One turn or mirror swaps these rows in pairs. Which row does each one swap with?
ruba: [-36  33 -22  10   1  -9 -21  28  10  43 -22 -55 -36 -12 -21  -7]
bog: [-16 -14 -24   1  12 -21 -13  43  33  20  -9 -31 -34   3  16  47]
biroz: [-34  47 -14  18  13 -18   4  32 -17 -18 -26 -55  -7   0  -5  16]
rumu: [-23  38 -33   0   3  -4 -17  36  -7  49 -11 -50 -28   0 -20  -2]
nurer: [-30   8   3  -3  -4 -41  -3 -11  22  -2  19 -14 -24  -1  18   7]
bifos: [-26 -11 -20  17  18 -20 -25  40  31  23 -11 -42 -21  19  19  42]
batun: [  5  32  -2  -2 -15 -15 -31   6  25  12 -18 -18  33 -13 -16  19]
lek: [ -5  22 -20   7  10 -46 -35  12  38   3 -20 -37   6  43  -2  -3]
lam: [  1  21 -11   6 -48 -20 -11  34  28  -7 -28 -25  -5  -4  -8  43]
vabin: [-25  32 -13  18   3 -14  -9  43 -20 -20 -27 -58  -9 -18   1  18]
gusir: [-17  33   2  23  11 -21 -15  31 -23 -22 -34 -60 -13   3  -3  19]
Beful: [-38  35 -32   9  -1   0 -18  30  11  40 -26 -43 -41 -16  -6   0]
Vibo: [ 10  -1 -27  18  -4  -7   4  -6  12  27  21 -46 -43  11  12  17]
lumu: [-31   0   3  -1  -2 -40 -17  -2   8   3  19 -18 -22 -14  23   2]
povaf: [ 23  15 -25 -16  24 -35  12  -2  19  13   0 -56  -7 -19  12   9]
Sebo: [ 21  15 -16   7   4  -3   5   4   7  28  18 -64 -35  16  20  16]
lekag: [  5  35   0  19 -39  -6  -7  40  28 -12  -9 -20   2  15  13  29]
dodal: [-10  60 -10  -7 -12 -24 -33  10  -5  -1  -3 -25 -42  22  21  35]
lirev: [  0  18 -24   2   5 -37 -31  24  35   3 -21 -24  -1  48  -7  -7]
foma: [-32  37 -28  -7  13 -13 -18  44  21  39 -21 -51 -32 -14 -15  -1]
rel: [ 23  15 -28 -12  32 -18  13   1  20  23  13 -36  -6 -10   9  17]
Legan: [  5  28 -33   2   2 -33 -30  24  33  -3 -19 -31   2  47   5  -8]
Ladi: [ -4  30   0  30 -27  -1  -8  56  16  -4 -23 -21 -10 -10  -6  31]
vaz: [ 23  37 -22 -23  20 -19  13 -11  23  13  10 -50  -9   5   9  14]
vilan: [ -1  19  -3  16 -18 -20 -28   8  43   7 -11 -30  26 -24  -5  32]
Renar: [-34  34 -36   1   4 -12  -9  36   8  51 -19 -30 -35  -8 -10   1]
lebin: [ 23  35   4   9 -18 -18 -38  13  29   1 -15 -25  19 -19  -4  24]
kudiv: [ -5  33 -14  26 -38   3 -14  33  25  -1 -11 -17   9  -4  18  37]
nopo: [-35  16  -2 -15   4 -45 -12  -8  20  -4   7 -15 -23 -12  21   1]
tez: [ 12  30  -6  10 -23 -20 -27  19  41   4 -21 -25  20 -28  -6  26]
zol: [ 23  21 -17 -15  28 -19  14 -11   9  20  11 -48  -7   0  -1  16]
gemab: [-32  46 -11  19  19 -22 -18  20 -26 -16 -21 -55  -5  -5 -12  24]
dele: [ 11   3 -22  -7  -2 -22  18  -1  -2  27   9 -51 -35  20  -9  33]
tob: [ 14  21 -27  17  10  -5  13  13 -11  28   6 -47 -50   9  -6  16]
lag: [  1  23 -24  11  -4 -38 -27  13  48  -4 -17 -33  -4  46   1   0]
togi: [  6  51  -9   2 -13 -29 -36  12 -10   0  -6 -25 -31  30   3  47]
suv: [-26   6  -2  -2   0 -51 -12  -2   7  -7  11 -12 -29 -10  20   2]
gigo: [-27  45  -3  26  15 -19  -3  37 -21 -10 -23 -63  -7  10  -1  20]

Swapped with Vibo: lekag
Swapped with lam: dele
Swapped with gusir: Renar
Swapped with nurer: lag

